In the data rows, 50 means zero.
Here are some points:
[48 36 39 64 54 35 75 48 52 39 47 36 46 34 37]
[37 58 49 57 68 38 43 52 36 51 52 42 45 42 44]
[40 55 60 61 74 41 50 38 38 99 65 42 44 38 39]
[44 50 41 42 45 56 38 40 72 72 55 47 47 69 59]
[42 48 45 44 39 43 35 47 68 42 47 49 44 54 51]
[52 41 39 42 62 59 83 74 82 36 37 45 45 36 39]
[62 42 38 38 52 55 99 50 52 47 42 41 40 37 41]
[40 39 54 99 58 58 92 42 36 57 52 49 85 36 56]
[52 50 42 51 37 53 40 46 71 41 45 52 49 41 57]
[37 52 46 59 82 41 38 41 37 64 94 40 40 40 38]
[50 53 41 39 52 49 42 41 58 54 43 48 40 58 63]
[46 55 41 40 53 68 71 43 40 56 41 99 69 52 55]
[43 52 61 52 58 47 47 41 41 67 55 41 41 42 43]
[62 56 47 43 45 39 36 39 37 48 44 50 40 97 67]
[48 44 40 51 46 66 53 40 40 46 40 69 48 50 71]
[43 41 41 39 53 53 70 68 58 44 39 37 65 41 37]
[42 43 58 58 43 49 42 49 80 44 43 47 45 37 43]
[46 39 39 36 58 48 67 67 60 53 40 36 45 43 42]
[36 63 50 51 44 48 39 39 38 60 50 47 45 45 38]
[48 64 46 39 41 45 48 44 47 50 41 66 45 56 62]
[53 37 38 38 49 44 53 55 70 45 40 42 70 41 36]
[64 48 43 40 47 46 49 45 52 61 42 49 47 41 47]
10 more points follow, each with its number after it:
[93 43 62 42 38 59 61 69 41 42 45 99 76 50 39] 0
[72 39 56 47 42 35 40 69 42 40 55 48 43 78 44] 1
[48 68 47 41 39 76 92 52 51 45 41 99 74 47 47] 2
[44 53 43 62 53 45 38 40 41 49 56 40 40 45 48] 3
[52 55 41 44 46 57 45 44 46 66 48 42 41 80 60] 4
[48 55 39 40 46 42 42 54 54 44 42 43 40 53 37] 5
[50 43 49 66 45 40 46 46 51 51 69 51 41 51 62] 6
[62 43 44 43 44 53 52 75 48 38 38 49 43 53 38] 7
[46 46 42 44 51 57 72 54 49 47 40 45 63 37 41] 8
[72 39 48 49 49 38 55 53 49 44 47 55 47 53 92] 9
Which of these numbered points is nearest to each point below, looking only along the 5 directions in which the first points spread most? Its number follows each.
[41 39 45 44 46 99 82 54 46 43 46 66 68 38 48] > 2
[46 49 41 42 43 54 58 65 51 45 38 38 54 45 41] > 7
[44 45 44 43 40 56 38 49 70 48 51 46 39 41 44] > 5
[71 39 55 50 43 36 41 67 43 40 54 47 42 75 47] > 1
[89 44 60 42 40 59 59 66 42 43 46 97 73 50 42] > 0
[41 67 47 50 67 44 41 42 50 48 60 43 37 38 40] > 3
[46 45 40 42 52 59 75 55 49 47 39 44 63 37 42] > 8
[70 39 49 49 48 39 54 53 49 43 47 53 50 51 87] > 9
[78 42 42 45 50 47 43 47 44 54 41 44 41 72 51] > 1
[70 40 48 49 48 38 53 53 51 43 47 54 46 53 88] > 9
[43 99 41 53 59 99 77 43 39 40 67 60 49 44 43] > 0
[55 59 46 41 46 63 62 56 47 38 39 66 46 79 44] > 9
[41 50 50 44 42 41 41 40 75 46 46 40 43 41 43] > 5
[48 48 39 42 44 54 59 65 49 45 38 38 53 44 41] > 7
[50 59 42 44 49 42 41 42 45 76 42 51 42 87 51] > 4
[46 55 41 40 52 66 68 43 41 56 42 99 67 51 55] > 0
[48 64 49 58 57 43 43 41 42 64 61 45 43 41 42] > 3
[55 58 47 42 48 61 66 54 51 41 41 64 46 76 46] > 9
[76 41 72 44 46 36 53 51 46 39 48 51 51 80 55] > 9
[43 42 48 80 48 39 44 49 43 48 61 52 48 40 74] > 6
[36 92 43 49 83 53 39 41 37 42 39 38 49 76 48] > 4
[59 39 47 39 51 53 38 47 40 44 41 43 42 69 37] > 1
[41 48 44 44 38 43 35 48 69 40 47 50 44 54 51] > 5
[39 56 62 56 60 48 48 38 40 70 57 39 41 43 44] > 3
[78 43 45 45 51 49 44 47 43 54 41 42 41 72 51] > 1
[44 41 44 79 48 39 44 50 43 49 58 53 48 40 77] > 6
[44 44 44 44 40 55 37 50 72 46 52 43 40 40 43] > 5
[46 84 43 53 56 95 43 37 46 38 38 37 36 74 99] > 9
